Each path below is one point turned by a fixed rotation once a step. After each direction that follows a path, write how fast that rotation turns it, in deg/step (0 if it stays still).
Each turn is a multiple of 5 degrees from 10 to 175, or 0.
Each row of a path follows its step; steps can be skipped.
path 1
step 1: [-12  -7   7   5 -13   5   0  -6  -4  -1  -6 -11   0   0  -9   1   6  -5
   1   1  -3 -19 -11   9   0  -9 -17   2  -1   2 -13   4  -2  -7   1   2]
step 3: [-12  10  -3   1  -1  -1  -4  -2  -8  12   2   4  -4   8  -1   3  -1   2
   4  -1  -8   7  -8  -5  -1  10 -17 -12 -11 -12   2  -6  -7  11   6  15]
step 4: [  8  -6  -4   3   0  -8  -6  -5   0   1  -5   8   0 -12   6   7   2  -8
   3  -4  -8 -21   6  -2  -5  -2 -11 -20  -4   6  11  -6  -8   5  -4   1]
step 6: [-14  -8   1   3  10  -4   4   5   6 -13  -5  -4  -3 -21   1   3  -2  -4
  -5   0   7  10  -6 -12   1   0  -4  -8 -10   0  -4  -8  -1 -10   7  11]
step 7: [ -1   2   0  12   4  -1   8  -6   6   4   4  -2   6  -7 -11   3  -1 -12
   3   9  13  -8  18   1  -4   1  -9  -6  -3 -19  -7   3  13  -3   0   2]
step 8: [-10   2  -7   1   5 -11   2 -11  -1   3  -7   9   0   5   9   3  16  -2
  -4  -7   7  -7  -4  11  -5  -7   6   9  -2  -5  -9 -14  16   2   0  11]
step 9: [ -3   6   7   9  10 -17  -4  15   5  10  -2   1  10   9   6  -2   4   2
 -10   4  -4   1  12   1   0  -6   3  -4  -2   4  -2   5  -6  -1   6  19]
step 12: [-10  -7   2  16 -10  -7  -5  14  -9 -15 -13  -1  -5  -5   2  -4  -2   6
   1   8  -4   0   3   3   4   3   3   1  14  -4  -5  10  10 -10  -7   2]
step 13: [  1  -2  23   3  -5   0   0   9   2  -6   3   6 -11  10  -5   0   7  -3
   7   0  -6   1  -5  -1  -4  14  -3   4 -14 -12  -6   1  12  -6  12   2]
step 14: [ -4   2   3  -5  -4  -9  -6  -3  -8  -7  -5  13   8  17 -15   3   0  -2
   5   8   2 -21  -1 -11   1   2  -4  -5  -1   2 -13  -8  -3   2  -6   3]
Directions:
[-2  3 -3 -1 -4  5 -7 -3 -2  0 -2  0  2 -4 -2 -1  2 -3  3  1 -3 -2 -3 -2
  0  3 -2 -1 -6  1  2  3 -3  0 -1 -1]
25
[ 4  0  3  1  1  1  4  2  2 -1 -1  6  2 -3 -1  1  0 -2 -1  2  0 -1 -6  3
  2 -3 -4  1 -2  7 -2 -2 -3  1  1  4]
145
[ 0 -4  0 -1  2 -2 -4 -2  1  2  1  6  1  5 -1  0  3  3  2 -2 -3  0  4 -3
 -2  0  2 -3 -1  8  1  1 -1  4  4  0]
70
path 2
step 1: [ 15   5   9   0  -6   5  -8   5  -7  -1  -5   6   6   1  14 -13  -7  -3
  -5   8   2  -9   2 -10  -4   1 -25   6   8  -2  -9  -4  -1  -1   1   0]
step 2: [ 10  -4  -1 -14  -2  16  10   1   1   2  10   4   2   2   3 -10  15 -10
  -7   6  -4  -2  -7   5  11   0  -2   4   3   8   5  -6   0 -14  -6 -15]
step 4: [ -8  -2   1   7   7  -2 -12  11  -4  13 -17  -5  -5   1  10  -7   2  -6
 -12   5  11  -5   4  -2  10   6  -4  -3  -2  -5 -12 -16  -7   2  -3   5]
step 7: [-10  -6  14 -12  -2   5  -9  15   1   6 -12  18  -6   3   1  -6   4   0
 -12  -1  12 -10   2   3   3 -10   1  -1  -9   0   9   3   3   1   5   7]
step 8: [ -6   6   4 -11 -10 -13   3  -7  10  11   9  -2   1  -3  -5   6   3  -7
  -6  -7   0 -14  -5  16   5  -8  -5 -15  -2   5  -1  -3  14  -1  -7   3]
step 9: [  4   5   8   6  -5   2  -9  -2   8 -10 -10 -11   6  -2  -4   7  -6 -14
   3   8  -1   1  -5  10  16   3  -5  -6  13  -5  -4  15   2   4  -2  13]
step 10: [  5   2   2  -2 -12  18 -11   3  -5   6  -2  15 -12  -1   5 -13  -4 -12
   6   6   2   4  -1   7  -6 -12   7  -4   8  -1  -2   4  -8  11  -7   7]
step 11: [ 14   3  -3  -9 -13  -7   2 -17   5  11   7   9   3  -5  -1   0  -2 -10
  -6   9   7   2   5   0 -10   1   0   1   5  22   4  -8   3   0  -3   4]
step 12: [  8 -12  10  -4   9   1 -11  -1   2   0  -6 -12  12  -2 -12  -4  -4 -14
  -9   7  10  10   4   9   3  11  -1  12  -4   9  -1   9   6  -4  -3  -3]
step 14: [  4   8  -4  -3  -2   3  -7  -9   8   6   0   3  11   0   9  19   3  -2
 -10   2   8   9  -7 -17   1  -1  -5  -5  15  -5  -1 -18   2   1  -7  -4]
Directions:
[ 1 -2 -1  3  3  4 -1 -3  1  2 -1 -1 -4 -2  0 -5 -1 -1 -1 -2  2  3  2 -4
  0  6 -1 -2  3 -1  2 -4  5 -2  0 -6]
35
[-1  5 -2 -2  3  2  0 -2  4 -3  1  4 -5  2 -3 -2 -2  0 -1  1 -1 -1  0  5
 -3  2 -2  2  3  0 -5  2  4 -1  2  4]
35
[ 0  0  2  3 -3  1  3 -4  3  2  4 -3  1  5  3  3  3  3 -5  1 -2  3 -2  6
 -1  0  2  0  3  3  2 -3  1 -1  3 -2]
120
[-4 -4  1  0  3  3 -1 -1  0 -5  2  3  1 -1 -1 -2 -1 -1 -6  2  2  1  1  4
  0 -2  3 -3  0 -4  1  1 -6 -3 -3 -3]
140
[ 0  0  4  3  3 -3 -4  0 -4  1  0 -4  2 -2  0  1 -1 -1 -1 -3 -6  0 -3  4
 -2  3 -4 -2  4 -5 -3 -1 -1  0 -2  1]
85
path 3
step 0: [  4   2 -15  -6  -6 -16   5  -3   9   4  -7 -10  12  -8  -5  -2  -9   5
 -24   6  -5  -2  -4  -2 -14  12   2   1   4  -6   3   1  -4   6  22  -3]
step 1: [  8  -3 -16  -6   8 -13  13   5   3 -14  14   1  -2   7  14  -2  -8  -1
 -10  -1  16   3  -3   5  -8  -1   8 -14  -2 -11 -13  -1 -18  -6   8  -3]
step 4: [ -5  -1  -1 -13  -4   0  -9  11   1   7   5  -3   6   4   8   3   0  15
 -13   4 -21  -2 -16  -5  -9 -14   2   4   5  -6 -17   9  -1 -13  -9  -7]
step 6: [  1  -6   0 -13   2  -7  -7  -1   1 -17   8 -13  -4  -6   7   4  -6  -2
   0  -2  -1 -13  -2  10   4   5   7 -13 -19 -18  -9   7  -6  -9  18  -8]
step 7: [ -2 -15  -9 -19   6  -1   6   3  14   3  -4   0   4   5  -5   1  -9   8
  -2  11  -2 -27   5   6   6  15  12  -4   5   2   0  -5 -11  -5  -1 -11]
step 8: [ -1 -15  -7 -10   7  11   8  -1  -1   4  18   0  -7 -12  14  -7  -7   7
   2   4  -3  -1 -12  -3  14   0  -8 -11  10  -4   1  -4 -22  12  -6  -4]
step 9: [  8 -17 -12  -5  -5   0  -1   9   5  -2  -2  10   8 -11  15   7   7   3
   8   7 -30  -2 -15  -5   2  -8  -2   4   1  -2   3  11   0  -3   0  -5]
step 12: [  1 -15 -22 -11  -4 -10   7  -2   3  14   3  -6  -2 -16 -14  -2 -13 -11
  -9   2  -2 -10   1  -1   9  13   8   4  -3  -1   3 -10   9  -5   4  -8]
step 13: [  6 -12 -22  -8  -1  -6   4 -10   1   2  15  -4 -13   2   6   5  -6  -1
 -11   0  -6  10  14  -5   7   7  -9 -13   1  -9   1   5 -22  -4  -5  -6]
step 14: [  7 -22 -25   1  -5   2   4   3   3  -4   3   0  -3   7  10   1   4  -2
  12   9 -12  -2   3   9  -5  -7   3  19  12   6  -5  -2 -14  -9  -5  -1]
Directions:
[ 2  0 -1  3  1  5  1 -2  3 -3 -2  3  4  2  2 -3 -1 -1  0  5  1 -2 -3  2
  1  1  1 -3  2  1  0  4 -2  7  5 -1]
45
[ 5  2  0  3  2  1  1  1 -5  0  5 -3 -2  0 -2 -1 -3 -2  2  0  5 -1 -4 -2
 -1 -1 -1 -2 -5 -3 -1  2 -1  2 -5 -4]
155
[ 1  2  3 -2 -2 -2  0 -2  0 -1  0 -2 -4 -1  5 -3  4  0 -3  0  3  3  1  2
  4 -2 -6 -3 -2 -3  0 -1 -5  2  2  4]
145
[-2  6 -2  3  3  3  4  1 -3 -1  5  4 -4 -3 -1  2  0  2 -2  2  1  0  0  2
  4 -1  3  2  3 -3  1 -3  1 -3  4  1]
155
[ 0 -5 -4 -5  3  1  1 -4 -1 -2 -2  3  1  2 -3  5  0  0  0 -4  6  0  2 -3
  4  1  1  1 -1 -1 -2 -1 -2  3  0  2]
65
[-3 -1 -3  3 -2 -5 -2  0  3 -3  0  0 -4 -4 -5  1 -2 -2  3  3  1 -3  3  0
 -4  2  1 -6  2 -1 -2 -3 -4  1  0  2]
60
